Which row each row swaps with, under one turn or mirror
The rows were stretched afterwards, more along some directions than others.
rusuv: [-1.02  3.04 -0.96 -1.20 -0.08  0.54 -0.85  1.55  0.62 -0.63 -0.05 -3.59
  0.48 -1.66 -0.92 -1.76 -0.54 -1.33 -0.30  0.56]
vibed: [-0.25 -1.63 -1.24 -0.73 -1.73  0.80  3.27 -0.03  1.08  2.95 -0.41 -0.56
 -0.90 -0.11 -1.54  0.93  1.57  0.29 -1.70 -0.70]
nodaz: [-0.35  1.42 -1.10 -0.27  2.22  0.15 -2.07  0.35 -0.36  0.13  1.05 -3.08
  0.42  0.88 -0.07  1.64  2.52 -0.69 -1.08  0.41]
papuv: [-1.03  2.57  0.51  0.83  1.05 -0.49 -1.97  0.29 -0.57 -0.34  1.76 -2.54
 -0.84  0.37  0.27 -0.54  0.94 -0.15  2.20 -0.12]
tatig: [-1.09  0.58 -1.15 -2.09 -1.52  0.06 -0.34  0.50  1.45  0.70 -0.38 -2.00
 -0.50  0.79 -0.05 -0.43 -0.08  0.53  0.08  0.88]
tobam: [-0.06  0.03 -0.60  0.01  0.28 -2.54 -0.83  1.15 -0.11  0.00 -1.31 -0.38
  0.83 -0.67 -0.49  1.65  0.65  1.70 -4.61 -0.70]
vopo: [-1.54 -0.08 -1.17 -1.65 -3.27  1.12  1.94 -0.51  1.88  2.05 -2.74 -0.88
 -0.12 -0.07  0.46  1.01  1.41  1.67 -1.39 -2.29]
Sosos: [ 0.23  1.74 -0.54  0.28 -1.23  1.79 -0.24  0.55  2.20 -0.07  0.15 -0.24
  1.24  0.97  0.33 -0.80  0.63 -1.45 -1.20  2.49]
vigep: [-0.41  2.39  1.24  0.95 -0.11 -0.63 -1.81  0.36 -0.13 -0.88  2.32 -1.65
 -0.79 -0.01 -0.25 -1.39 -0.35 -0.78  2.95  0.12]
pilit: [ 0.10  0.45  1.36 -0.82  1.42 -1.62 -1.08  1.58 -2.06  0.46 -0.47 -0.18
 -0.03 -1.76 -0.15  0.77  0.66  1.03 -2.60 -1.31]
puve: [-0.41  2.37  0.79 -1.97  1.97  2.91 -0.18 -0.56 -1.08  1.52 -0.08 -2.00
 -2.33 -0.93  0.92 -1.34  2.07 -0.02  0.84 -0.69]
tuvar: [ 0.42 -1.98 -3.67  2.12  0.27 -3.69 -0.90  0.27  1.36  0.49 -0.01 -0.79
  1.69  0.88 -1.42  0.36 -0.74  2.48  0.72  1.72]
Tupor: [ 0.68  0.36  0.13 -1.66  2.12  0.69 -1.48  1.50  2.15 -1.32 -0.18  0.89
  0.59  0.00 -0.42 -1.03  1.05 -0.81 -2.95  0.95]
kogiv: [ 1.81 -0.53  1.80 -1.01  0.65  0.18 -0.39 -0.89 -0.44  0.11 -0.24  0.12
  0.04 -0.64 -0.35 -0.91  1.10 -0.21  2.02  1.16]
kor: [ 2.13 -0.19 -0.77 -0.55  1.98  0.51  0.08  3.32 -1.53  1.49  2.92  0.93
 -0.02 -0.74 -1.51  0.25  1.45 -1.97 -0.55 -1.67]
seb: [-0.77  0.98  0.02 -1.67 -0.49  1.79 -0.18 -0.42  1.44  1.04  0.58 -3.05
 -3.34  0.25 -0.53 -1.55 -0.48  0.00  1.24 -2.66]
mulif: [ 1.42  1.28 -3.56 -2.09  1.59  1.18 -1.68  0.96  0.73  1.19 -2.51 -1.70
 -0.27 -1.39 -0.39  0.42  1.57 -1.30 -3.01 -1.47]
ludo: [-0.44  1.43  0.11 -2.93  1.55  2.64 -0.82  0.50 -0.36  1.62  0.96 -1.53
 -2.08  0.12  0.86 -1.66  1.82 -0.45  0.53 -2.61]
kileg: [-0.40 -0.48 -1.69  1.77 -0.16 -1.47 -0.24 -0.07 -0.35  1.47  3.39 -1.36
  0.45  1.94  1.56 -1.22  1.19 -0.82  0.58  2.15]
Menep: [-1.64  3.01  2.33 -0.36  0.99  1.96 -0.70  0.06 -0.14  0.43  1.28 -0.58
  0.24 -0.48  0.96 -0.78  2.48 -1.93  0.63  1.44]
geno: [-0.86  2.51  0.88 -2.76  0.86  3.58  1.36  0.83  0.45  1.37  1.29 -3.12
 -3.57  1.75 -0.15 -2.45  1.06 -0.71  1.32 -0.86]
Div: [-0.51 -1.65 -0.02 -0.41 -0.53  0.31  3.93 -0.30  0.47  2.87  0.62 -0.70
 -1.50 -0.07 -1.47 -0.22  0.85  1.07 -0.68 -1.10]
Femu: [ 0.25  1.45 -0.44  0.01 -0.27 -1.22 -1.78  1.53  0.55 -0.51  1.74 -0.19
  1.65 -0.39 -0.58 -0.27 -0.20 -2.34 -3.04  0.22]
Rar: [-0.33 -0.23 -1.06  1.91  1.12 -1.17 -0.31  0.23 -1.98  1.11  3.25 -0.60
  1.40  0.68  1.20 -1.22  1.01 -0.76  2.25  2.49]
vas: [ 0.53 -1.86  0.02 -2.34  0.60  1.25  2.93 -0.19  0.28  2.06 -0.43 -0.84
 -2.01  0.62 -0.45 -1.23  0.85  1.30  0.26 -1.31]
moz: [-0.88  2.22  0.05 -0.14  2.16  0.24 -1.91  0.27 -0.39 -0.24  1.68 -3.26
 -0.41  0.49 -0.40  0.13  1.50 -0.79  2.06  0.59]
vema: [-0.49  1.15 -2.64 -1.40  1.95 -0.41  0.07  1.13 -0.60  0.32  0.93 -1.53
  1.86  0.32  0.23  0.12  1.35 -0.52 -0.67  0.26]
sefu: [ 2.05  0.71  0.65 -0.64  1.67  0.83 -1.15  1.99  2.29 -1.02 -0.40  0.22
 -0.21  0.66 -0.70 -0.32 -1.57 -1.81 -2.00 -0.42]
Beg: [-0.22  0.40 -0.09 -1.62 -1.06  2.06 -0.17 -0.77  3.77 -0.85 -1.44 -3.19
 -2.02  0.81 -2.61 -0.22 -2.07 -0.27  0.71 -1.48]
gono: [ 0.22 -1.11 -1.30  1.85 -1.07 -3.31 -0.29  0.11  1.44  0.27  0.68 -0.32
  1.19  1.46 -0.22  1.73  0.34  1.04 -3.26  1.44]
Livut: [ 1.94 -0.90 -0.17 -0.65 -0.03 -0.27 -2.47 -0.79  1.27 -1.33 -0.35 -0.90
 -0.82  2.48 -0.55  2.11 -1.01  0.13 -3.26  0.86]
Nam: [-0.65  1.48  0.15 -2.79  0.02  2.36 -0.40  0.30  0.37  1.03  0.94 -2.27
 -3.16  0.10  0.30 -2.19  0.92 -0.71  0.83 -2.42]
Loka: [-0.59 -0.10 -0.15  1.19 -0.62 -2.96 -0.17  0.64  0.66  0.35 -0.11 -0.48
  0.69  0.33 -0.44  1.96  0.64  1.32 -4.14  0.20]
tuti: [ 1.39 -0.40 -3.64  0.91  1.75  1.49 -1.25  0.68  1.90 -0.35 -0.92  0.36
  1.21  1.15 -1.16  1.17  1.20 -0.18  0.11  1.40]
sive: [-1.11  1.84  0.84 -2.02 -1.39  1.95  0.74  0.50 -0.39 -0.17  0.40 -2.36
 -1.77 -1.29 -1.32 -0.42  0.32 -0.63  0.35  0.49]
Lek: [-0.89  2.24 -0.12 -0.11  1.19 -1.13 -1.34  0.91  1.87 -1.80  3.07 -2.08
  1.03  0.36 -2.80 -1.16 -0.20 -1.49  0.86  0.79]
pas: [ 0.12 -1.08 -1.21  0.20 -1.05 -0.57 -1.78  1.37  0.47  0.78  1.42 -1.51
  0.18 -0.42  0.87  0.31  1.15 -0.60 -2.12 -0.17]
tigu: [ 0.40  1.06 -0.59 -0.60  0.96  1.08 -0.85  0.43 -0.05  0.11  1.18  1.42
  1.19  1.88  2.34 -1.01  1.22 -0.40  0.30  1.00]
sek: [-0.54  0.14 -0.14  2.15  0.21  0.80 -0.28 -0.17  0.17 -1.22  0.44 -1.21
  0.38  1.13  1.97 -0.90 -0.56  0.49  1.03  1.07]
belom: [ 0.32  0.48 -2.03  0.49  1.53 -0.28 -1.12  0.56 -0.50  0.80 -0.94  1.24
  0.98  1.66  2.02  1.47  2.21  1.22 -4.90  0.42]
zuvo: [-0.24 -0.10  1.54  1.16 -1.31  0.01  3.27 -0.28  0.29  1.07 -0.24  0.10
 -0.96 -1.83 -1.89 -1.52 -1.29 -0.72  0.33  0.83]
veva: [-0.06  0.74 -0.07 -2.23 -1.70  3.00  0.13 -0.33  2.73  0.15 -1.22 -3.28
 -2.94  0.38 -1.82 -0.34 -1.23 -0.48  0.45 -2.30]
Leta: [ 0.50 -2.12 -0.12 -1.30  1.48  0.48  2.27 -0.59  0.66  1.04 -0.55 -1.02
 -1.65  1.27 -0.80 -1.68 -0.28  1.97  1.35 -0.44]
buk: [-0.36  2.87 -2.93 -2.32 -0.41  1.84  0.78  1.02  1.45  0.27 -0.14 -1.94
  1.25  0.22 -1.34 -1.02  2.67 -1.00  0.21 -0.04]
reke: [ 1.20 -0.37 -2.59 -1.75  3.31 -0.44 -3.38  0.75  0.34 -1.04 -0.28 -1.41
  1.77  1.59  1.69 -0.75  1.17 -0.51 -2.00  1.20]
tuvid: [ 1.97  0.42 -4.30 -3.97  0.80  0.63 -1.14  0.70  2.16  0.96 -2.29 -1.20
  0.65 -0.01 -0.55  0.91  3.34 -0.40 -2.92 -0.75]
Poteg: [-0.30  0.47 -0.13 -1.80  0.69  1.11  1.33 -0.40  0.18  1.65 -1.10 -0.11
 -0.39 -0.38  0.02  1.93  2.25  0.63 -5.13 -0.84]
Liru: [-0.85  0.91 -1.43 -0.47  0.60  0.45 -1.72 -1.71  1.65 -0.87  0.90 -2.57
 -1.48  2.41  1.83 -1.04 -0.20 -0.77 -0.75 -0.16]
rin: [ 0.61  0.81  0.48 -0.08  1.12  1.10 -0.19  1.60 -0.61 -0.88  0.37 -0.46
  1.47 -1.10 -2.34  0.11 -0.93 -2.11  0.45  1.12]
rotim: [-0.43  1.38  0.77  0.83 -2.04 -1.10 -0.20  1.20 -0.28  0.29  2.32  0.33
  0.52 -1.11 -0.62 -0.82 -0.75 -1.92 -0.52 -0.69]
Pori: [-2.44  1.32  2.09 -1.30  1.34  1.35  1.82 -0.08 -2.53  0.57  2.17 -1.59
 -0.93 -1.35  0.72 -0.86  1.63 -1.31 -1.21  0.53]
milu: [-0.39 -1.20 -0.69 -0.55 -0.35  1.34  2.93  0.44  0.14  3.11  0.10 -0.32
 -0.40 -0.10 -1.12  0.95  1.93  0.50 -2.36 -0.40]

Swapped with geno: vopo
Swapped with rin: reke
Swapped with sek: sefu
Swapped with Menep: belom
Swapped with nodaz: pilit
Swapped with Beg: Leta
Swapped with moz: tobam
Swapped with milu: ludo
Swapped with Nam: vibed
Swapped with tuti: Tupor

